Here are some numbered points:
-67|-41| 29|-21|-21| 57| 30|  9| 97|-99| 85| -6|-20|-22|-58|-12|-78| 13|-71|-68| -5|-44|-34|116|105| 11 0
 32|  2| 14|-12|-21|-30|  1|-36| -4| 36|  3|  0|-27| -5|  5|  7| 17|-26|-11| 49| -9| 54| 21|-27|-31| -5 1
  18| -76| -36|  33|  68|   3| -15|  47|  16| -11| -17| -32|  23| -40|  20|   8|  51|  30|  13|  52| -11|  38|  11| -44|-120| -88 2
 -6| 29| 19| 40| -5|  7|-13| 25|-16|  4|-15| 27|  7| 43|-22| -4| -6| 26|-14|-35| 10|-17|-17|-35| 15| 24 3
 -1| 35| 59| 12| -8| 12|  7|  8| 24|-46|-22| 16| 45|-28|-53|-38|-33| 31|-61|-38| 40|-50|-17| 72| 35| 39 4
  3| 21| -8|-15|  4|-27|  1|-28|-19| 11|-26| 11|-13|-10| 46|-16| 28|-37| -8| 38| 30| 56|-12|-10|  0| 26 5
  14| -12| -40|  53|  71|   3| -71|  -6|  70|   1| -23| -34|  36| -70|  11| -15| 116|  49|  47|  12| -14| -62|  86| -44| -93|-127 6
 25| 30|  2|-41|-30|-30|-16| 23| 32|  8| 51|-13| 29|-35| 31| 21|-16| 42|-31| 42| 56| 20| 17| 14|-13|-23 7
 -44| 127|  39| 127| -33|  53| -69|  70| -94|   4| -51| 111|  17| 127| -72|-127| -31|  33| -86|-127|  72| -90| -36|-127| 127| 127 8
 25|  4|-18| 24|-18| 30| 17| 10| 13|  0| 18| 18|  8| 28|-20| -4|  0|-20| -5|-17|  0|-27|  1|  3|-12|-14 9
 20| 36|-21|  5|  7| 11| 12| 31| -2|-25|-31| 14|  8| 35|-27|  4| -6| -8| -7|  5|-22|-41|-13|-38| 26| 17 10
  5|  5|-36|-93| -6| -2| 71| -5| -9|-20| 13| 38|  7|-26| -3|  2|-17|  5| 18| 60|-35|  0|  4|  0| 18| 24 11
New points follow, each followed by the numbers of its three nearest points above by angle, nearest first.
 -1|-14|-12| -7| 16| -1|-10| 13| -8|-16| -9| 10|  3|-25|  5| -4|  1| 10|  3|  4| -5| 32|  7| 24| -5|-10 2 6 5
 -9|-25|-29|-18| 28| -7| -1| 12|  0|-16|  5| 33| 14|-48| 32| -8| 24| 30| -5| 19|-13| 51| -9| 19|-24| -6 2 11 5
 32| -5|  3| 31|  5| 26|  7|  7| 24| -8| 33| 10|-11| 12| -4| 11| -1|-29|  1|-27| 23|-41|  8| 11|-35| 10 9 0 4
  75| -63|  32| -26|  -8|  13|  -8|  45| -23|  -5|  17| -51|  13| -58|-127| -37| -10| -36|  51| -37|  19|-107|  13|  86|  14| -57 4 0 9
-14|-16| -5|-40| -4|-16| -3| 22|-25|  5|-18|-15|  7|-13| -6| 25|  6| -8| 10| 24| -4|  5|  3|-12|-21|  7 11 2 1
 -8|-13|-16|-19|  1| -3| 15| -8|  4|  3|  5| -1|-14|-10| 13|  8|  3| -4| 16|  9|-10| 22| -2| -3|  6| 12 11 5 1
-12|-30|-33| -1| 10| -8|-18| 36|-25|-25|  6|  9| 48|-42| 47| -2|  1| 31| 23| 42|-39| 66| 10| 46|-36| -3 2 7 11
 31|-26| 11|-26|  8| -2| 13| -4| 18|  2|-37|  8|  8|-23|-10|-12|  7|  2|-18| 33|-17|  5|-14|  7|-13|-17 2 11 1
 16|  8| 25| -7|  7|  8|  0|-19| 11| 15|  3|-23| -5|-17| 14| 17| -2|-13|  3|-21| -2|-11|  4| 19| 10| -9 0 4 7
-45| 46| 40| 22|-51| -2|  0|-26|-14| -2| 57|-27| -7| 40| 17| -3|-29| -5|-11|-61| 47|-28|-65| 16| 50| 48 8 3 0
 -9|-15| 23|-19|-15|  5| -5| -6| 26| -7|  7| -1|  4|  3|-18|  4|-14| -9| -6| -2| -3|-11|-14| 60|  4|-33 0 4 9
 13|-15| -6| 25| 29|-31|-34| 35| -2|  4|  1| -1|-11|-17| -2| 11| 40|  3| 39|-26| 10| -9| 31|-10| -8|-51 6 2 7
-54| 26| -1|  5| 14|-13|-50| 17|-18|  2| 13|  7|-11|-32| 31|  8| 13| 47| 20|-29|-28| 35| 10|-25| -7|-10 6 2 3
-66|-13| -9|  7|-39|-10|-17|-18|-12|-40| 73|  4|  3| 18|  4|  9|-20| -1|  3| -8| 36|  8| -7| 61|-33|-10 0 7 4
